Each row is where one point has got to under a steady rotation. How many ticks took it there?
The counts run from 0 to 125.
82; 94; 110; 114; 126; 73; 115; 98; 75; 90; 136; 77; 87; 90; 93; 87; 93; 77; 114; 127; 106; 97; 69; 113; 108; 107; 116; 102; 120; 99; 73; 107; 93; 95; 122; 124; 77; 90; 122; 126; 92; 104; 84; 78; 94; 109; 98; 103; 143; 117; 115; 98; 109; 120; 110; 99; 96; 79; 69; 100; 60; 97; 122; 111	52
93; 82; 105; 84; 95; 67; 122; 106; 69; 84; 123; 93; 102; 97; 110; 73; 76; 78; 139; 110; 115; 93; 62; 105; 96; 98; 83; 118; 109; 117; 85; 103; 137; 76; 104; 114; 87; 89; 134; 99; 88; 95; 99; 70; 101; 95; 86; 105; 125; 127; 95; 92; 115; 116; 99; 97; 104; 78; 86; 80; 79; 100; 111; 111	44
93; 85; 82; 80; 96; 71; 106; 98; 71; 96; 131; 81; 97; 80; 96; 80; 69; 100; 122; 127; 105; 106; 74; 112; 120; 116; 110; 114; 139; 112; 65; 106; 107; 65; 86; 101; 69; 95; 123; 105; 108; 87; 98; 69; 83; 102; 84; 103; 106; 107; 115; 97; 103; 119; 99; 81; 100; 94; 80; 90; 69; 82; 114; 105	55
88; 97; 114; 102; 98; 91; 130; 101; 79; 92; 140; 68; 95; 87; 111; 72; 74; 78; 96; 119; 95; 99; 67; 98; 116; 115; 100; 101; 102; 91; 68; 103; 131; 89; 123; 85; 79; 111; 127; 108; 81; 98; 71; 75; 82; 100; 94; 97; 115; 123; 92; 101; 105; 124; 109; 100; 107; 97; 95; 106; 73; 85; 116; 122	64
114; 92; 106; 85; 107; 100; 113; 92; 83; 87; 129; 91; 91; 73; 115; 66; 103; 90; 114; 89; 101; 82; 81; 98; 100; 97; 114; 128; 116; 108; 83; 105; 129; 106; 107; 118; 86; 101; 129; 121; 90; 95; 71; 79; 103; 83; 90; 96; 116; 141; 87; 93; 126; 115; 119; 88; 94; 66; 84; 111; 56; 79; 122; 101	106
84; 89; 108; 104; 94; 76; 105; 87; 84; 102; 143; 63; 91; 102; 111; 90; 81; 87; 90; 144; 121; 108; 68; 126; 123; 113; 107; 101; 102; 99; 75; 120; 108; 69; 105; 85; 69; 117; 109; 108; 111; 103; 78; 77; 97; 123; 99; 105; 123; 106; 121; 105; 101; 110; 96; 106; 105; 108; 92; 102; 64; 83; 121; 120	62
114; 80; 105; 73; 93; 107; 104; 93; 100; 92; 137; 83; 102; 94; 125; 66; 104; 90; 94; 100; 108; 91; 64; 114; 104; 103; 123; 126; 103; 110; 87; 121; 147; 85; 92; 100; 86; 122; 118; 109; 118; 94; 72; 87; 117; 102; 97; 108; 105; 116; 106; 93; 128; 122; 107; 93; 107; 94; 95; 106; 57; 82; 122; 110	101
107; 85; 95; 73; 98; 82; 82; 78; 83; 96; 136; 88; 93; 79; 104; 82; 106; 108; 114; 114; 124; 97; 96; 122; 120; 91; 104; 129; 123; 121; 95; 134; 99; 68; 87; 114; 70; 102; 120; 109; 112; 96; 80; 83; 113; 103; 93; 114; 114; 127; 104; 99; 107; 98; 99; 93; 76; 68; 85; 98; 63; 76; 116; 101	109
86; 91; 109; 81; 99; 75; 109; 95; 74; 91; 128; 57; 87; 64; 91; 75; 82; 85; 105; 110; 104; 90; 84; 117; 113; 97; 80; 130; 105; 112; 84; 137; 110; 70; 120; 94; 71; 101; 132; 108; 95; 114; 69; 99; 89; 94; 98; 112; 115; 121; 96; 98; 98; 101; 105; 92; 91; 68; 89; 93; 78; 81; 118; 108	84
104; 107; 101; 107; 101; 83; 99; 101; 87; 103; 137; 83; 70; 76; 131; 87; 83; 91; 104; 110; 96; 94; 89; 109; 112; 95; 113; 109; 120; 100; 65; 110; 123; 83; 98; 104; 73; 79; 133; 117; 100; 93; 70; 59; 104; 86; 77; 110; 117; 136; 97; 105; 95; 97; 108; 97; 101; 94; 101; 91; 66; 74; 118; 81	118
98; 99; 107; 90; 91; 96; 108; 92; 81; 105; 140; 59; 78; 68; 116; 69; 83; 88; 82; 114; 92; 99; 73; 114; 125; 105; 110; 112; 107; 97; 67; 118; 126; 85; 116; 76; 82; 117; 123; 113; 90; 99; 63; 79; 90; 100; 95; 100; 113; 119; 105; 104; 99; 118; 112; 84; 103; 97; 109; 115; 68; 66; 119; 103	90
93; 88; 102; 86; 106; 72; 90; 92; 96; 88; 130; 85; 94; 93; 116; 91; 103; 101; 106; 115; 119; 93; 76; 124; 108; 101; 122; 113; 116; 122; 80; 134; 117; 71; 93; 128; 68; 87; 118; 111; 132; 97; 80; 77; 127; 119; 103; 117; 136; 105; 120; 98; 95; 105; 89; 94; 96; 87; 82; 83; 64; 105; 114; 100	20
114; 92; 94; 86; 104; 93; 98; 93; 89; 88; 136; 109; 101; 94; 127; 70; 103; 108; 120; 106; 109; 89; 71; 104; 107; 104; 136; 113; 129; 107; 79; 102; 133; 93; 88; 121; 91; 92; 117; 116; 109; 77; 87; 64; 118; 97; 86; 91; 117; 128; 106; 98; 119; 117; 111; 89; 99; 84; 79; 101; 61; 88; 122; 93	13
96; 82; 98; 84; 97; 68; 112; 87; 63; 79; 132; 88; 109; 96; 108; 74; 89; 101; 121; 126; 125; 108; 75; 98; 132; 107; 98; 105; 113; 107; 93; 120; 103; 74; 102; 112; 79; 115; 112; 102; 92; 76; 95; 65; 98; 120; 95; 94; 127; 135; 102; 102; 98; 110; 99; 97; 84; 72; 78; 99; 71; 93; 119; 122	42
96; 72; 96; 72; 86; 82; 115; 89; 68; 87; 131; 79; 118; 86; 100; 66; 84; 92; 111; 125; 120; 109; 73; 99; 128; 112; 93; 126; 106; 109; 83; 115; 119; 69; 105; 87; 77; 127; 118; 99; 93; 87; 85; 81; 84; 104; 96; 96; 106; 125; 96; 93; 114; 124; 101; 93; 94; 78; 81; 101; 73; 78; 119; 131	69
98; 94; 80; 72; 96; 74; 110; 97; 74; 90; 127; 93; 107; 71; 116; 80; 79; 111; 104; 113; 101; 112; 76; 105; 130; 117; 115; 105; 126; 108; 61; 108; 128; 74; 92; 104; 73; 94; 116; 107; 107; 67; 78; 59; 85; 110; 86; 84; 108; 115; 104; 100; 82; 118; 94; 82; 97; 84; 88; 87; 69; 88; 117; 100	28
102; 80; 97; 103; 105; 86; 101; 94; 78; 82; 136; 108; 105; 109; 118; 85; 91; 98; 123; 124; 125; 97; 69; 100; 111; 115; 122; 110; 122; 107; 79; 96; 113; 88; 83; 124; 74; 99; 111; 116; 105; 77; 97; 60; 104; 111; 87; 90; 118; 119; 105; 93; 124; 120; 105; 105; 102; 98; 71; 96; 51; 91; 124; 107	40
87; 76; 114; 104; 99; 78; 107; 98; 81; 90; 132; 81; 91; 107; 103; 85; 92; 67; 123; 126; 125; 87; 68; 111; 96; 97; 89; 129; 97; 118; 95; 119; 112; 79; 106; 106; 73; 107; 127; 107; 104; 116; 87; 102; 110; 100; 85; 125; 123; 126; 96; 89; 131; 112; 99; 114; 98; 88; 81; 87; 56; 94; 118; 123	72
106; 80; 108; 71; 97; 93; 103; 94; 90; 92; 144; 70; 93; 97; 112; 59; 88; 92; 115; 115; 110; 91; 53; 122; 108; 110; 118; 123; 114; 110; 88; 115; 134; 73; 98; 85; 93; 120; 116; 95; 109; 101; 92; 83; 105; 109; 116; 105; 116; 112; 123; 101; 130; 118; 108; 78; 106; 92; 96; 112; 73; 80; 121; 114	75
115; 88; 95; 88; 102; 82; 83; 88; 83; 90; 139; 103; 94; 93; 120; 78; 102; 112; 129; 119; 121; 95; 82; 113; 120; 105; 123; 117; 134; 112; 84; 109; 113; 74; 81; 121; 78; 97; 116; 114; 112; 72; 90; 58; 116; 104; 87; 103; 119; 137; 109; 100; 106; 104; 101; 90; 93; 86; 86; 101; 59; 78; 123; 93	14
86; 103; 107; 121; 119; 84; 104; 105; 91; 97; 134; 84; 81; 89; 119; 97; 93; 87; 105; 115; 105; 92; 80; 113; 105; 100; 125; 96; 121; 102; 63; 111; 110; 99; 107; 131; 66; 78; 124; 130; 108; 99; 71; 63; 110; 103; 82; 104; 140; 121; 107; 98; 96; 114; 99; 103; 100; 95; 80; 89; 55; 96; 118; 93	25
96; 105; 111; 91; 104; 75; 114; 108; 90; 90; 137; 74; 73; 79; 131; 78; 80; 90; 102; 111; 90; 93; 67; 118; 103; 105; 111; 101; 115; 107; 70; 115; 144; 81; 115; 105; 89; 86; 134; 99; 101; 93; 80; 55; 103; 98; 96; 107; 131; 125; 110; 111; 87; 103; 99; 83; 110; 88; 106; 90; 88; 89; 110; 90	23
98; 74; 101; 80; 79; 79; 116; 99; 64; 94; 133; 85; 107; 92; 103; 69; 71; 86; 122; 120; 117; 99; 66; 108; 108; 107; 82; 126; 104; 114; 86; 109; 128; 70; 100; 89; 77; 116; 128; 99; 87; 97; 93; 84; 87; 94; 81; 102; 102; 128; 94; 92; 122; 117; 106; 90; 104; 86; 94; 89; 73; 79; 113; 120	70
108; 103; 96; 86; 100; 89; 98; 96; 89; 101; 138; 78; 79; 66; 128; 74; 85; 100; 96; 109; 91; 97; 84; 114; 112; 98; 113; 109; 120; 102; 65; 115; 135; 77; 98; 88; 86; 95; 127; 117; 102; 85; 74; 56; 100; 95; 90; 102; 115; 126; 103; 111; 90; 106; 106; 84; 102; 89; 108; 104; 79; 74; 116; 88	117
99; 93; 96; 77; 98; 91; 109; 89; 88; 88; 120; 92; 110; 65; 108; 77; 103; 103; 89; 96; 106; 101; 90; 102; 119; 106; 123; 114; 116; 104; 63; 125; 123; 92; 95; 118; 67; 96; 121; 129; 115; 80; 56; 81; 96; 106; 85; 93; 111; 115; 89; 94; 95; 121; 93; 91; 92; 72; 78; 92; 50; 95; 118; 101	121
100; 93; 108; 86; 101; 67; 107; 89; 74; 85; 127; 90; 97; 70; 112; 76; 96; 101; 119; 110; 116; 103; 86; 100; 125; 95; 89; 114; 113; 110; 91; 125; 115; 78; 110; 119; 76; 98; 126; 105; 90; 81; 77; 62; 105; 105; 94; 99; 127; 143; 89; 101; 90; 99; 93; 94; 82; 52; 93; 95; 79; 89; 116; 99	16
89; 86; 110; 84; 103; 85; 107; 105; 92; 102; 122; 72; 90; 77; 103; 77; 81; 77; 100; 102; 99; 88; 65; 123; 86; 101; 117; 131; 114; 121; 66; 123; 132; 77; 104; 99; 76; 91; 140; 114; 117; 120; 67; 99; 103; 83; 89; 121; 114; 97; 101; 91; 125; 117; 102; 94; 111; 96; 88; 83; 61; 84; 120; 101	86
92; 96; 112; 87; 102; 91; 101; 87; 91; 99; 145; 53; 84; 78; 105; 77; 92; 93; 79; 126; 102; 99; 75; 120; 124; 107; 115; 115; 107; 96; 75; 129; 110; 77; 110; 80; 73; 117; 114; 114; 107; 102; 61; 85; 98; 116; 111; 106; 119; 107; 114; 103; 96; 110; 103; 90; 97; 95; 94; 113; 64; 74; 118; 107	89
99; 93; 106; 118; 100; 96; 102; 99; 83; 107; 139; 82; 81; 85; 114; 89; 79; 79; 103; 113; 95; 90; 85; 108; 107; 98; 109; 117; 110; 97; 65; 97; 114; 94; 97; 98; 67; 95; 134; 131; 97; 108; 62; 83; 91; 84; 70; 114; 98; 129; 88; 95; 118; 116; 118; 104; 102; 110; 87; 97; 52; 67; 122; 92	92
97; 91; 104; 79; 103; 71; 112; 103; 81; 82; 113; 98; 95; 83; 115; 81; 89; 88; 121; 91; 109; 91; 75; 111; 88; 91; 109; 121; 115; 125; 81; 119; 138; 87; 103; 133; 79; 74; 139; 110; 115; 92; 81; 72; 116; 93; 79; 108; 126; 120; 96; 93; 113; 110; 97; 91; 100; 66; 86; 73; 69; 107; 115; 93	18
105; 83; 98; 70; 86; 96; 107; 81; 80; 93; 127; 82; 111; 73; 104; 69; 94; 104; 91; 105; 114; 104; 88; 109; 126; 111; 108; 127; 112; 108; 78; 117; 116; 81; 93; 86; 71; 121; 119; 119; 105; 90; 64; 94; 88; 104; 84; 94; 99; 116; 89; 94; 110; 125; 98; 93; 94; 83; 83; 102; 53; 73; 118; 115	95
